The rows of R fall into 3 groups, which share some directions, and each row is roughly a mix of its group's hidden directions.
R, 123 rows:
-20,20,-11,-5,-1,-26,54,8,-32,-16,12
12,35,10,-33,-13,-39,-13,6,8,39,-1
6,46,17,-32,-16,-33,-13,7,19,21,-15
-16,-9,14,17,33,-42,-24,-30,-22,-4,-21
31,-16,-8,27,-20,50,12,-10,8,16,-25
-14,-31,-15,41,10,38,23,10,-14,16,20
-7,-40,18,-29,20,-1,29,-4,-44,-3,2
6,8,11,-12,-3,-33,-19,7,49,42,-8
-12,-43,-18,25,-10,33,30,21,-3,-15,19
-9,30,14,-10,-9,49,14,21,25,-23,23
-4,52,15,-18,-4,-19,-35,-4,17,-29,1
-14,32,36,-25,-22,-18,3,42,17,-9,-2
-21,24,0,-20,33,-37,30,-34,-10,-4,-2
-19,-6,-2,14,36,7,7,-36,41,32,3
1,-35,-11,17,4,56,13,-6,-27,-10,16
-8,37,44,-16,19,12,-18,-39,6,1,-3
61,9,-6,15,8,-7,-7,-9,40,7,-12
5,-23,-31,14,-8,6,42,13,-28,33,21
3,15,14,2,22,25,1,-18,-64,-9,-9
23,20,1,-16,10,-20,-21,-25,0,56,13
4,-7,-8,-11,-4,-25,-35,13,38,44,19
-12,5,-40,11,-18,36,19,10,-33,-26,18
24,-53,-21,31,3,-1,1,-8,-10,33,2
18,-35,-19,35,-6,-17,-38,10,27,17,-8
18,0,37,-19,28,9,-1,-4,48,5,-29
4,14,32,-47,12,-15,-16,-1,27,-18,-31
12,15,25,28,34,16,-17,20,25,38,11
-25,38,3,-7,-9,34,14,24,-28,-28,20
5,33,1,3,-28,54,-7,-18,12,24,-12
27,-24,-2,-4,36,26,-28,-38,-15,10,-12
-13,49,32,-2,12,2,-5,-8,13,-45,-6
-11,21,7,0,-17,-59,-33,2,-11,-17,10
7,4,20,-11,25,-1,-2,-36,-54,-5,-25
2,-41,-11,17,15,35,26,0,-36,5,24
7,-33,-6,42,12,45,19,-5,12,-20,6
47,34,31,7,-1,-21,-17,-1,31,-1,2
-12,15,-48,1,17,-28,-18,-11,-34,-18,-21
-28,3,-9,8,-12,51,32,10,-21,-17,23
24,-22,-38,-9,-23,26,13,11,-43,3,8
36,-36,-9,14,8,3,16,11,-7,51,11
-5,-40,14,38,15,-11,-18,6,-6,45,3
0,-22,2,-24,5,-32,-13,13,-26,54,-6
-25,-13,17,49,22,-18,-36,-4,-5,14,12
-15,34,45,-1,7,30,-4,-30,3,-27,-9
15,29,-12,-19,-7,47,23,-15,-14,-36,-9
-29,-17,11,38,32,0,6,-23,-33,25,7
11,-15,18,22,35,3,-12,-19,26,-42,-27
-32,3,-40,-1,-20,-25,0,21,-12,-32,29
9,-8,25,-11,33,-21,-31,-10,36,35,-5
-5,12,4,19,8,-18,-44,7,53,-13,12
8,8,-4,-26,38,7,-14,0,2,-41,-43
15,-30,12,30,16,35,26,-28,10,27,-3
-19,-18,-5,-15,14,23,32,8,-51,-26,2
-33,-11,35,12,3,40,35,-1,17,12,11
-38,7,-38,-20,20,-22,-1,-32,-22,-3,16
-9,-25,21,7,36,29,25,-14,-35,5,26
-17,-4,-11,25,-9,-39,-19,-3,53,-13,7
-37,-21,-12,10,-18,32,16,12,12,-43,16
-6,-6,-41,42,-6,39,20,-12,-10,-20,0
20,3,2,-11,-15,-51,-29,10,40,13,-2
14,35,-9,-7,-45,34,-23,-18,-3,-5,-21
20,30,46,-16,19,2,5,-13,22,34,-14
-3,-28,13,2,38,-1,39,-12,-19,40,7
0,21,3,-27,-25,-22,16,-9,-56,-5,-15
1,52,15,-11,-30,-2,-21,-11,32,22,1
-16,19,35,-12,52,18,16,3,1,-14,24
13,-18,11,-26,-6,48,14,39,-25,-8,7
7,32,-37,-17,-21,1,17,-20,-12,-43,-16
-31,-36,-3,34,14,5,-14,5,34,-19,26
6,-30,-12,47,5,-8,4,0,22,44,15
-12,-8,25,-26,18,52,22,-28,-13,12,-1
6,10,51,1,7,-15,-14,11,45,26,2
50,-22,-14,-5,-16,-35,-28,0,17,-11,-11
-43,47,1,-19,6,0,-4,35,6,-17,7
9,14,46,-33,12,-21,-18,28,13,25,-6
-39,3,-35,-4,-11,0,23,-3,-14,-44,-20
-33,40,-10,7,-35,7,-3,-7,19,-36,14
8,22,-13,-33,-29,11,52,20,-7,-12,1
-12,14,-6,19,-19,34,45,-2,-27,32,0
24,5,-2,-5,17,-38,-41,-17,25,24,-23
5,30,-11,-17,-17,-9,-24,-23,34,45,-9
-12,-24,-35,38,-19,0,-6,10,15,-5,43
-31,31,37,-26,31,-10,-16,18,-2,-14,-14
13,-21,-31,9,8,31,4,-18,-51,-20,10
-42,6,4,30,-43,-11,-7,17,19,-5,26
-9,11,-2,-3,-23,-39,-26,16,50,-16,11
11,19,5,-28,19,-37,-14,-14,-11,43,-26
-15,-10,-17,26,-15,44,0,-17,-33,-35,0
32,-47,-30,23,24,-5,7,-8,-20,12,-8
-4,6,-25,-12,32,-6,-12,-56,-29,-3,-7
19,-17,22,8,39,0,12,-13,-35,28,32
-15,-10,1,10,-1,-51,-48,-15,-5,-21,-4
2,-2,-15,22,13,-23,-42,-4,52,-13,2
-26,7,30,-12,8,25,23,-4,-43,34,10
-8,40,26,15,-9,13,-2,-41,36,7,-15
-8,27,13,-4,-2,-32,-41,-7,42,9,20
-6,-7,-4,12,3,55,-17,-28,-12,-39,-1
-42,23,-8,-16,3,-14,-5,-24,21,-42,-20
23,-20,36,-8,35,15,-2,27,-1,39,-12
-2,-2,-7,-20,6,25,47,-5,-45,-26,1
-43,1,33,-12,19,31,-11,-14,13,-34,1
-13,0,39,-8,-1,-21,-4,47,25,3,32
45,2,-19,-16,-15,44,22,21,-6,18,6
-1,9,14,-39,-22,-16,27,43,-1,-26,18
4,6,24,-26,-4,-20,8,-15,-14,60,-16
-11,-43,-36,25,4,-2,32,2,5,30,14
21,16,1,19,9,32,-48,-28,6,15,-21
21,-2,-5,-6,4,1,12,-11,-35,64,0
-14,-25,21,-5,5,32,43,28,-26,7,18
-2,25,20,-39,-33,-17,11,-3,-44,7,-11
17,-1,-14,20,0,38,22,7,-49,20,19
2,-21,-15,-47,-5,37,-25,23,-21,9,4
4,-2,-9,-2,2,33,40,-12,-55,-7,-7
-4,-29,28,-9,37,-28,-6,-12,3,44,-3
6,-15,-6,28,-38,15,18,33,36,23,3
-21,-11,23,30,4,39,40,-4,-14,-16,20
14,-26,-3,24,12,20,-23,-29,-1,46,-23
-13,-34,4,12,4,49,24,-15,-2,-37,-4
-2,-10,-10,36,-34,50,6,8,6,-26,11
-4,41,16,-54,-12,12,9,-26,7,-4,-10
-3,42,38,-41,2,-9,-24,-3,11,-3,-20
-16,36,32,-29,-14,2,38,17,-14,-2,-24
10,-21,-40,23,-5,13,14,-17,-49,16,6

One row of each group comes first, with its name. Which group is each row after those in?
5,17,-17,-17,-31,48,29,3,-18,-21,15	(128)
-2,-11,-14,26,-35,22,26,29,-42,-7,7	(92)
-15,25,36,-28,26,-15,-35,-11,1,-30,-1	(93)

-4,47,21,-24,-7,-17,-18,-15,26,-3,-35	(93)
-4,17,17,-37,24,-30,-14,3,-10,42,-23	(128)
14,-1,46,-41,-1,-15,-1,-17,8,36,-17	(128)
-4,33,-4,24,-43,18,-41,-14,11,9,-9	(92)
41,22,-8,-23,14,-3,-12,-29,-16,20,-38	(92)
31,-3,12,-13,24,-37,-23,-17,26,17,-33	(128)
10,-26,-46,-13,27,-14,-3,-22,-36,17,0	(93)
19,-23,-15,-4,-18,-22,1,-23,-28,42,-32	(92)
48,4,-35,2,-26,-12,-21,18,19,0,-23	(92)
8,0,-59,11,-38,-21,2,10,10,17,-1	(93)
-17,30,1,25,-32,20,-15,-2,12,-44,24	(93)
